j50: [ -7.7  34.3  46.4 -79.4  12.0 -42.7   5.6 -75.3]
j881: [-55.7   3.5  55.3 -45.0  88.2  27.6  11.9 -21.5]
j587: [ 46.1   9.0  28.9 -30.8 -86.3 -66.2 -13.7 -37.6]
j622: [-27.4  28.9  53.3 -74.6  46.5 -20.4  10.5 -68.3]
j582: [ 12.5  33.3  40.8 -74.1 -25.1 -59.2  -1.5 -69.9]
j547: [-43.8  17.9  56.5 -62.3  73.4   4.7  12.8 -50.8]
j142: [ 31.5  23.6  34.8 -57.9 -60.3 -66.9  -8.5 -56.0]
[ 40.8 -74.1]
j582
shift -1: [ 28.9  53.3 -74.6]
[ 28.8  53.2 -74.7]

j602: [  3.7 -74.0  -3.1   9.1  16.3  33.3 -12.5  -0.5]
j943: [ 16.2  13.1   4.6  14.1  13.4   6.1  25.5 -17.1]
j152: [ -2.6   2.6   0.8   0.8   6.0 -11.6  -0.9   3.6]
j465: [  9.0 -11.3   4.0  21.7  20.7 -27.3   8.8  -9.3]
j643: [-0.6  0.6  1.4 -0.2  2.3 -7.2  0.5  1.3]
j540: [ 39.0   3.9 -74.0  -3.1   9.1  16.3  33.3  -7.3]
j161: [ 3.1 32.0 -4.4 46.5 -9.1  9.7 -6.5  0.3]
[ 4.6 14.1 13.4  6.1]
j943
[  3.7 -74.0  -3.1   9.1  16.3  33.3 -12.5  -0.5]
j602
[  3.9 -74.0  -3.1   9.1  16.3  33.3]
j540
[ 39.0   3.9 -74.0  -3.1   9.1]
j540
[ -2.6   2.6   0.8   0.8   6.0 -11.6  -0.9]
j152
[-0.2  2.3 -7.2]
j643

j378: [-42.4 -21.3 -12.9 -17.2 -13.7 -63.0  -6.1 -24.0 -20.6  27.6 -13.3  14.8
  43.0  10.8  68.7  -4.8 -23.6 -41.7  -6.2]
j9: [-48.3  -1.5 -47.2 -22.1   5.6 -52.0  -7.2  -4.3 -25.6 -35.3  -6.6 -29.6
 -24.7  33.7 -27.6  13.6  42.0 -39.2 -36.9]
j273: [-12.9 -21.3 -63.0 -13.7 -17.2 -42.4 -12.7  40.5  -9.2  33.7  42.0 -27.6
  -6.6  13.6 -35.3 -29.6 -24.7  -9.8 -60.7]
j877: [-18.6 -39.3  21.8  -5.9 -25.3 -45.0   2.5 -45.9  -7.7   3.8 -34.9  27.2
  35.1  -3.1  72.8  12.0  -8.8 -30.6  34.0]
[-42.4 -21.3 -12.9 -17.2 -13.7 -63.0]
j378
shift +1: [10.8]
[10.9]
[ 33.7  42.0 -27.6  -6.6  13.6 -35.3 -29.6 -24.7]
j273
[-35.3 -29.6]
j273
[-17.2 -13.7 -63.0  -6.1 -24.0 -20.6  27.6 -13.3]
j378
shift -1: [-47.2]
[-47.3]
[ 33.7  42.0 -27.6  -6.6  13.6]
j273

j348: [-12.5   8.2   5.9   3.9   0.7  41.9 -21.4 -15.9  12.3 -26.4  10.2  30.1
  -4.0   1.1 -11.0   6.9  13.2]
j764: [-12.5   8.2   5.9   3.9   0.7  41.9 -21.4 -15.9  12.3 -26.4  10.2  -8.1
  -4.0   1.1 -11.0   6.9  13.2]
j25: [-12.5   8.2   5.9   3.9   0.7  41.9 -21.4 -15.9  12.3 -26.4  10.2  -8.1
  -4.0   1.1 -11.0   6.9  -4.7]
j979: [  7.6 -15.1 -15.0  -6.1  -3.1  -2.3   8.4  66.3  -1.0 -18.6   1.8 -12.3
  29.6  -4.9  12.0  16.3 -21.5]
j628: [ 32.0  -1.1 -39.2   0.1  -8.1  12.7 -16.9  -5.9  10.5 -35.1   9.3 -35.6
  19.1 -16.1  18.9  26.3  -4.2]
j527: [ 30.1   3.5 -29.6 -11.9  -7.6 -15.5  -1.1 -82.7 -10.7   8.1 -13.1 -26.8
   1.2  -7.7  42.7 -22.5  -3.7]
j774: [  7.9  -2.5  11.2   7.8  -1.1 -12.2 -31.3 -30.8   3.5  67.7   6.1  19.6
  -4.6  -2.5  39.1  -6.3   7.6]
j861: [-12.9   0.9  54.9  -3.2   2.0 -10.0 -17.1  -6.5  -0.3  -1.5  -0.2  27.7
  25.8   0.4  48.6 -15.4   0.8]
j583: [ -2.3  -4.0  20.3  -6.9 -10.7 -10.6 -10.0  13.5 -10.4 -13.3  -2.7  13.1
 -15.2  -5.0   8.7  -8.5  -3.0]
[ -3.1  -2.3   8.4  66.3  -1.0 -18.6   1.8 -12.3]
j979
shift -1: [-35.1   9.3]
[-35.2   9.2]

